In the rows, zero is written as 128.
Each named turn below is shown by a few rows before and after it. Which turns, in which order, take the first row of each later pair to the second? The first pair is answered.
D:
116  105  133  139  131  94  97  96  102  137  139  140  141  120  122  142  93  119  147  107  128  118  112  122  131  120  144  117  106  126  100  137  121  128  117  119  117  115  138  116  133 -> 147  117  108  138  128  109  150  124  161  119  133  126  146  119  132  111  117  111  72  145  120  139  130  127  123  110  113  139  130  127  119  121  105  120  125  115  101  114  123  130  142
135  90  136  129  119  109  131  116  136  129  134  137  144  120  136  119  126  117  103  123  116  132  136  138  114  113  122  131  129  113  117  111  112  120  131  127  116  112  126  122  132 -> 134  127  128  124  127  140  148  145  159  126  124  126  117  126  139  116  157  130  115  141  123  133  141  144  121  123  115  139  143  130  139  112  136  131  149  142  134  137  131  137  128
116  113  144  148  126  115  111  130  114  140  131  130  132  115  125  130  103  122  134  119  127  125  120  132  147  132  139  116  117  120  122  134  129  129  123  117  128  117  108  124  134 -> 129  119  130  147  126  122  136  145  142  133  128  123  136  113  131  113  111  118  98  136  123  137  126  137  144  128  126  127  132  120  130  126  121  124  125  118  120  114  102  130  138
127  104  135  134  133  105  135  124  109  148  126  153  139  137  147  99  128  110  120  126  123  116  135  86  128  117  130  103  108  124  110  136  129  135  112  91  114  116  149  137  152 -> 136  125  121  131  133  123  160  149  140  142  118  143  129  144  152  85  147  110  103  148  124  125  142  91  128  119  117  112  123  131  129  131  136  140  122  96  116  129  147  146  154
L:
101  94  126  159  124  80  139  85  109  92  153  127  144  134  152  121  168  113  104  113  110  93  128  79  156  139  128  127  128  92  107  131  90  178  89  102  126  147  130  124  121 -> 110  87  128  156  111  70  144  84  117  91  150  125  144  127  152  119  173  113  96  111  113  98  134  88  148  135  119  132  132  85  114  120  84  171  95  110  133  145  128  129  120
126  113  91  156  139  118  81  79  106  114  131  132  148  130  130  147  103  130  124  143  136  129  134  116  98  149  128  105  94  131  114  144  115  114  109  109  106  106  168  101  111 -> 151  99  92  151  116  106  94  81  132  108  129  131  152  118  132  145  114  132  102  145  138  145  145  131  83  137  109  116  109  119  130  126  99  104  123  124  119  97  159  110  107
126  118  125  127  120  123  116  123  126  151  126  137  116  127  123  152  131  144  163  125  137  120  130  129  130  124  136  119  120  130  143  119  142  134  141  139  150  138  138  133  106 -> 143  124  114  127  116  133  145  135  155  142  125  132  119  125  126  137  143  138  128  144  132  133  138  134  124  117  116  131  134  128  155  109  131  127  146  143  147  140  132  144  111
90  128  138  121  155  135  92  160  102  132  118  126  109  125  143  145  128  131  161  139  161  106  103  114  131  141  153  122  103  162  144  134  143  154  142  129  112  149  153  112  122 -> 122  92  150  113  110  102  91  146  126  131  116  130  113  104  140  151  139  134  148  132  167  127  121  139  108  120  129  134  118  135  168  105  113  135  166  156  149  135  147  122  111
P:
124  121  130  126  145  121  121  137  119  117  124  127  113  126  138  133  127  138  157  131  124  114  120  137  114  140  121  145  124  136  138  132  143  126  132  128  154  150  121  138  133 -> 119  122  128  129  147  122  120  134  108  120  126  127  120  127  139  133  119  135  156  128  121  112  114  131  118  141  125  143  117  140  129  137  143  130  123  120  144  149  120  133  137
119  103  83  96  122  98  88  87  88  126  147  160  124  128  177  144  131  141  114  97  148  151  101  146  96  142  126  90  140  122  111  137  109  132  155  114  127  116  142  152  141 -> 122  99  83  97  119  97  92  88  93  124  147  161  124  127  180  142  132  140  106  99  146  153  101  147  96  140  123  91  141  122  108  137  104  130  155  114  127  116  141  152  141
103  159  98  120  153  114  131  124  127  160  136  117  169  121  134  156  94  106  151  121  140  104  135  130  140  165  137  128  118  106  124  168  111  138  150  125  113  106  97  171  122 -> 108  156  96  121  152  112  139  128  132  157  137  116  173  118  135  151  92  101  132  122  136  110  138  130  137  161  128  133  121  104  123  165  104  137  147  120  108  100  93  169  127
K:
120  134  132  136  141  132  131  107  123  132  147  155  151  80  120  130  92  117  142  156  97  119  145  94  171  113  153  105  148  136  113  163  180  139  82  107  100  111  119  97  160 -> 120  162  133  128  147  156  138  129  133  132  139  148  128  89  119  135  116  130  168  162  104  116  145  100  174  122  152  111  157  146  134  166  201  149  97  122  119  132  125  107  155
152  125  100  135  130  135  144  149  146  120  112  106  143  114  129  78  110  108  67  141  123  117  156  99  133  128  95  158  122  127  102  131  110  139  127  109  76  84  140  132  105 -> 124  119  117  140  145  126  102  124  92  131  116  117  144  118  122  104  86  109  117  114  126  95  141  86  144  138  124  137  95  131  77  150  121  148  112  100  75  86  150  114  102
116  104  130  125  106  122  119  103  109  140  152  139  144  128  127  130  101  123  115  120  134  115  129  120  133  117  142  107  122  142  100  119  120  114  109  120  112  107  124  121  119 -> 103  134  133  120  115  143  112  120  108  145  145  136  117  138  123  141  120  139  159  121  144  108  124  125  142  127  148  102  122  154  115  124  148  128  121  135  136  130  132  127  112
V:
116  127  122  126  92  157  175  108  155  107  128  109  95  125  102  117  192  130  119  149  142  147  118  149  123  82  94  129  144  175  145  109  97  96  137  186  116  163  93  152  122 -> 109  79  124  138  95  120  153  70  121  111  143  121  136  116  99  118  145  109  91  128  132  142  114  129  120  72  109  119  122  160  103  111  65  84  103  155  80  127  87  130  130
112  155  124  165  120  161  153  134  137  124  119  130  150  126  127  100  132  126  90  177  152  116  121  124  123  127  97  105  136  138  94  163  158  152  120  136  107  142  154  108  173 -> 123  149  125  161  111  155  162  134  151  123  119  127  149  119  131  95  136  125  81  181  150  125  128  130  115  121  87  111  142  134  104  153  152  146  129  142  115  140  152  116  170
148  139  132  128  126  145  139  150  138  135  130  130  126  115  111  106  154  137  140  130  121  122  137  154  125  111  122  148  153  142  151  124  135  122  125  143  141  152  126  136  117 -> 156  104  131  133  120  120  131  127  126  135  137  135  151  105  112  103  129  124  115  120  113  128  137  147  116  100  122  145  148  129  134  117  108  109  114  130  126  128  117  127  120
Pairs:
Between the rows of a pair lie two turns.
148  120  137  148  125  138  127  113  114  111  148  110  146  140  139  141  149  116  139  125  110  142  139  150  111  128  108  158  133  113  127  127  116  133  132  119  139  123  112  129  128 -> 143  131  137  146  131  147  125  117  110  113  147  109  137  142  138  144  154  123  154  128  116  138  134  152  117  135  110  156  132  118  133  132  128  138  135  121  145  132  116  131  125 -> D P
95  133  137  135  154  123  102  119  77  126  132  130  134  142  124  142  96  113  146  112  129  109  111  109  142  147  158  111  104  130  95  141  137  134  101  98  97  136  134  111  145 -> 118  156  149  116  118  133  114  145  119  125  116  126  98  134  122  157  152  139  185  121  147  125  127  144  128  142  134  126  132  130  155  119  156  135  156  156  170  163  141  138  124 -> V L
163  109  87  137  133  106  130  119  124  130  157  152  113  133  157  139  144  155  135  142  121  144  136  133  122  83  118  103  113  132  144  96  127  120  150  146  155  124  124  131  139 -> 142  108  90  142  153  107  113  108  93  137  163  156  122  140  154  147  125  150  149  131  116  132  127  121  130  92  138  90  98  135  122  111  132  124  132  129  138  124  126  119  143 -> K V
133  76  141  127  99  75  114  116  112  111  130  121  149  121  137  133  128  121  122  99  120  133  130  130  102  112  128  134  114  104  135  106  98  119  148  140  132  97  136  128  135 -> 123  91  151  123  99  85  97  119  100  115  126  122  130  126  134  149  136  133  166  90  130  124  127  134  112  117  137  129  111  110  144  111  119  131  158  154  153  112  145  130  129 -> P K
143  75  144  118  93  81  98  99  129  138  124  147  137  110  120  145  119  129  150  100  135  146  126  153  103  110  121  136  141  101  145  105  106  110  151  153  169  115  128  128  109 -> 152  83  109  130  118  98  139  112  155  125  126  136  163  116  129  108  107  106  62  134  117  154  131  137  108  111  109  149  146  111  125  109  89  103  123  115  109  100  114  127  133 -> V D
181  120  111  134  112  89  107  138  122  155  129  113  118  111  128  132  140  156  137  108  112  139  149  134  135  110  102  112  161  114  141  94  113  101  128  142  157  104  111  124  120 -> 174  143  85  143  147  114  134  153  127  150  128  104  129  125  134  105  132  140  89  130  96  137  144  114  148  121  104  115  157  131  119  112  119  107  103  109  107  104  105  120  140 -> L V
116  123  138  133  119  82  127  98  113  138  134  119  139  92  147  112  126  155  102  133  114  93  136  96  150  111  137  120  124  103  100  142  110  141  123  113  118  132  144  103  119 -> 119  163  138  124  119  110  143  126  140  133  122  109  108  99  151  115  164  171  127  149  124  94  140  110  153  118  130  126  142  117  127  138  139  152  145  136  147  159  149  121  112 -> K K
109  146  104  112  138  86  88  113  87  107  120  114  151  121  95  144  90  124  148  130  145  141  89  108  104  111  147  135  112  125  103  123  106  131  98  87  119  111  152  88  86 -> 105  166  87  115  157  106  107  125  98  104  119  110  149  130  103  131  93  121  129  145  141  143  89  101  110  116  145  140  117  138  100  131  112  137  92  73  97  116  149  91  96 -> D L
103  137  107  145  145  172  105  128  121  133  115  129  118  128  101  116  158  101  129  110  129  151  118  113  115  153  137  181  142  157  156  144  131  122  161  82  152  154  118  138  114 -> 95  126  114  150  151  165  93  113  101  136  119  134  129  128  99  120  139  97  131  102  126  145  111  105  118  152  146  173  133  154  140  147  125  121  149  74  140  147  117  128  119 -> K L
113  180  126  129  146  147  168  146  142  119  153  126  129  137  130  116  143  118  72  158  118  138  115  133  97  130  118  134  129  146  136  139  114  144  135  111  79  139  115  141  118 -> 87  168  143  133  160  137  126  123  89  132  160  140  135  142  121  138  117  118  120  130  122  120  98  115  108  138  149  116  106  147  110  157  124  152  120  99  74  137  128  122  118 -> K K
